[[1, -10, -10, 5, -8, -3, 11, -35, 2],
[-16, -68, 26, 2, 11, 6, -6, 1, 7],
[35, -13, 29, 1, -8, 27, -25, 65, 8]]
->
[[1, -10, -10, 5, -8, -3, 11, -35, 2],
[35, -13, 29, 1, -8, 27, -25, 65, 8]]

[[20, 2, -5, -31, 6],
[0, 7, -3, -1, 0],
[3, -23, -10, -33, -25],
[25, -13, -31, -63, -48]]
->
[[20, 2, -5, -31, 6],
[3, -23, -10, -33, -25]]

[[-7, 24, -5, 25, 15],
[36, 13, 12, -24, -29],
[14, 2, 27, -1, 3],
[14, 5, 37, -8, -4],
[-37, -4, 18, 4, -10],
[-14, -3, 9, 7, 25],
[21, -11, 26, -57, 60],
[-47, -11, 37, 23, 41],
[-44, -4, 35, 33, 35],
[16, 20, -34, -71, -47],
[12, -27, 10, -11, 15]]
->
[[-7, 24, -5, 25, 15],
[14, 2, 27, -1, 3],
[-37, -4, 18, 4, -10],
[21, -11, 26, -57, 60],
[-44, -4, 35, 33, 35],
[12, -27, 10, -11, 15]]

[[41, -29, 33, -11, 11, -23, 38],
[-3, -8, -67, 7, 33, -69, -22]]
->
[[41, -29, 33, -11, 11, -23, 38]]

[[63, -66, 38, 50, 65, 11, 39, 25, -23],
[27, 25, 32, 19, 41, 25, 38, 25, 21],
[-45, -66, -37, 40, 23, -22, 32, 18, 27],
[20, -41, -21, 45, -13, 24, 23, -50, 33],
[-50, 67, 17, -66, 5, -45, -71, 64, -58]]
->
[[63, -66, 38, 50, 65, 11, 39, 25, -23],
[-45, -66, -37, 40, 23, -22, 32, 18, 27],
[-50, 67, 17, -66, 5, -45, -71, 64, -58]]

[[26, -1],
[-11, -14],
[-13, -6],
[-12, 12],
[-14, -14],
[-2, -14],
[-9, 82],
[46, -10],
[-5, 0],
[45, 81],
[0, -1],
[-4, -12]]
->
[[26, -1],
[-13, -6],
[-14, -14],
[-9, 82],
[-5, 0],
[0, -1]]
---
[[34, 9, 66],
[58, -5, 72],
[-42, 2, 31],
[5, 4, -67]]
->
[66, -5, -42]

[[-41, -2, 23, -9, -42],
[2, -4, -38, -36, 4],
[26, 65, -23, 11, 31],
[-30, 28, -5, 39, -40]]
->
[-42, -36, -23, 28]

[[23, -6, -5, -14, -72],
[-70, -6, 9, 19, 50]]
->
[-72, 19]

[[-9, -8, -30, 31, 7],
[-5, 2, -33, -68, -29],
[-7, 44, -13, -4, 6]]
->
[7, -68, -13]

[[13, 68, 21],
[62, 33, 1]]
->
[21, 33]

[[71, -63, 17],
[-21, -60, 13],
[37, 62, -30]]
->
[17, -60, 37]
---
[[-41, -1],
[2, -8],
[-38, -16],
[9, -69]]
->
[-1, 2]

[[-32, -57, 40, -4],
[20, -59, 20, -62],
[-25, -25, 5, -55],
[-43, -45, 44, -76],
[2, 13, 48, 12]]
->
[-4, 20, -25, -43]

[[17, -32, -30],
[-28, -51, 41],
[16, -30, 33],
[-71, -78, 41],
[-34, -84, -14]]
->
[-30, -51, 16]

[[78, 52],
[44, -7],
[-72, -8]]
->
[52, 44]

[[38, -10, 69],
[-1, 63, -40],
[-37, 50, -12],
[33, -58, 32],
[37, 8, 46]]
->
[69, 63, -37]

[[-3, 4, 0, 5, 5],
[0, -2, 0, -4, 61]]
->
[5, -4]
---
[[2, 13, 41, -3, -66, -20, -21],
[-9, 38, -47, -25, -30, 5, -33],
[24, -40, -9, -10, 18, -40, 17],
[52, -22, -12, -10, -8, -55, 53],
[8, 1, -6, 19, 18, 26, 14],
[7, -10, 9, 13, -7, 25, 7],
[-12, 1, 5, 6, -9, -11, -11],
[1, 8, -17, 5, 32, 13, 10],
[9, 41, -22, -51, -12, 17, -8]]
->
[[-9, 38, -47, -25, -30, 5, -33],
[9, 41, -22, -51, -12, 17, -8],
[1, 8, -17, 5, 32, 13, 10],
[52, -22, -12, -10, -8, -55, 53],
[24, -40, -9, -10, 18, -40, 17],
[8, 1, -6, 19, 18, 26, 14],
[-12, 1, 5, 6, -9, -11, -11],
[7, -10, 9, 13, -7, 25, 7],
[2, 13, 41, -3, -66, -20, -21]]

[[-2, 5, -1, 15, 7, 12, 18, 0, 27, 14, -7, -5],
[1, 29, 48, -56, -5, 2, 12, -19, -27, 69, 3, 11],
[-28, -3, 19, -12, -27, -31, 1, -1, -1, -9, 46, 4],
[2, 34, 27, -39, 2, 17, -18, -7, -17, -40, -53, 1],
[6, -21, -8, 8, -16, -9, -1, -9, 14, 12, -6, -67],
[-5, 39, -28, 11, 6, 16, 2, -19, -30, 9, -47, -44]]
->
[[-5, 39, -28, 11, 6, 16, 2, -19, -30, 9, -47, -44],
[6, -21, -8, 8, -16, -9, -1, -9, 14, 12, -6, -67],
[-2, 5, -1, 15, 7, 12, 18, 0, 27, 14, -7, -5],
[-28, -3, 19, -12, -27, -31, 1, -1, -1, -9, 46, 4],
[2, 34, 27, -39, 2, 17, -18, -7, -17, -40, -53, 1],
[1, 29, 48, -56, -5, 2, 12, -19, -27, 69, 3, 11]]

[[20, 12, 10, -21, -2, -9],
[-9, 13, -24, -23, -22, 29],
[78, -3, -38, -30, 39, -27],
[40, 11, 23, 32, 40, -27],
[22, -28, -21, -12, 15, -24]]
->
[[78, -3, -38, -30, 39, -27],
[-9, 13, -24, -23, -22, 29],
[22, -28, -21, -12, 15, -24],
[20, 12, 10, -21, -2, -9],
[40, 11, 23, 32, 40, -27]]

[[53, -70, -1, -47, 71],
[-22, -27, -43, 51, -50],
[-55, 19, -15, -23, 25],
[-74, 59, 36, -4, -19],
[40, -12, 5, -43, 80],
[55, 55, -17, 12, -41],
[-9, -66, -20, 68, 12],
[-72, -6, 13, 44, 6],
[29, -40, -32, -33, 33],
[32, -59, -46, 56, 2]]
->
[[32, -59, -46, 56, 2],
[-22, -27, -43, 51, -50],
[29, -40, -32, -33, 33],
[-9, -66, -20, 68, 12],
[55, 55, -17, 12, -41],
[-55, 19, -15, -23, 25],
[53, -70, -1, -47, 71],
[40, -12, 5, -43, 80],
[-72, -6, 13, 44, 6],
[-74, 59, 36, -4, -19]]

[[32, 60, -27, 5],
[79, 8, 38, 79],
[18, 14, 12, 44],
[-4, -42, -12, -70],
[-40, -21, 34, -12]]
->
[[32, 60, -27, 5],
[-4, -42, -12, -70],
[18, 14, 12, 44],
[-40, -21, 34, -12],
[79, 8, 38, 79]]

[[-2, 67, -48, -14, -14, -47, -80],
[-4, -2, -14, 12, -38, -43, 14],
[-39, 13, 54, 43, -23, 44, -48],
[56, -34, 28, 18, 13, 33, 5],
[-58, -50, 38, 22, 5, 32, 46],
[-19, 43, -13, -5, -24, -5, -51],
[62, 58, -42, -54, 20, 31, 3],
[-39, 26, 53, 39, -16, 38, -53],
[15, -3, 30, 40, -41, -21, -18],
[-4, 42, 19, 15, -36, 1, -32]]
->
[[-2, 67, -48, -14, -14, -47, -80],
[62, 58, -42, -54, 20, 31, 3],
[-4, -2, -14, 12, -38, -43, 14],
[-19, 43, -13, -5, -24, -5, -51],
[-4, 42, 19, 15, -36, 1, -32],
[56, -34, 28, 18, 13, 33, 5],
[15, -3, 30, 40, -41, -21, -18],
[-58, -50, 38, 22, 5, 32, 46],
[-39, 26, 53, 39, -16, 38, -53],
[-39, 13, 54, 43, -23, 44, -48]]
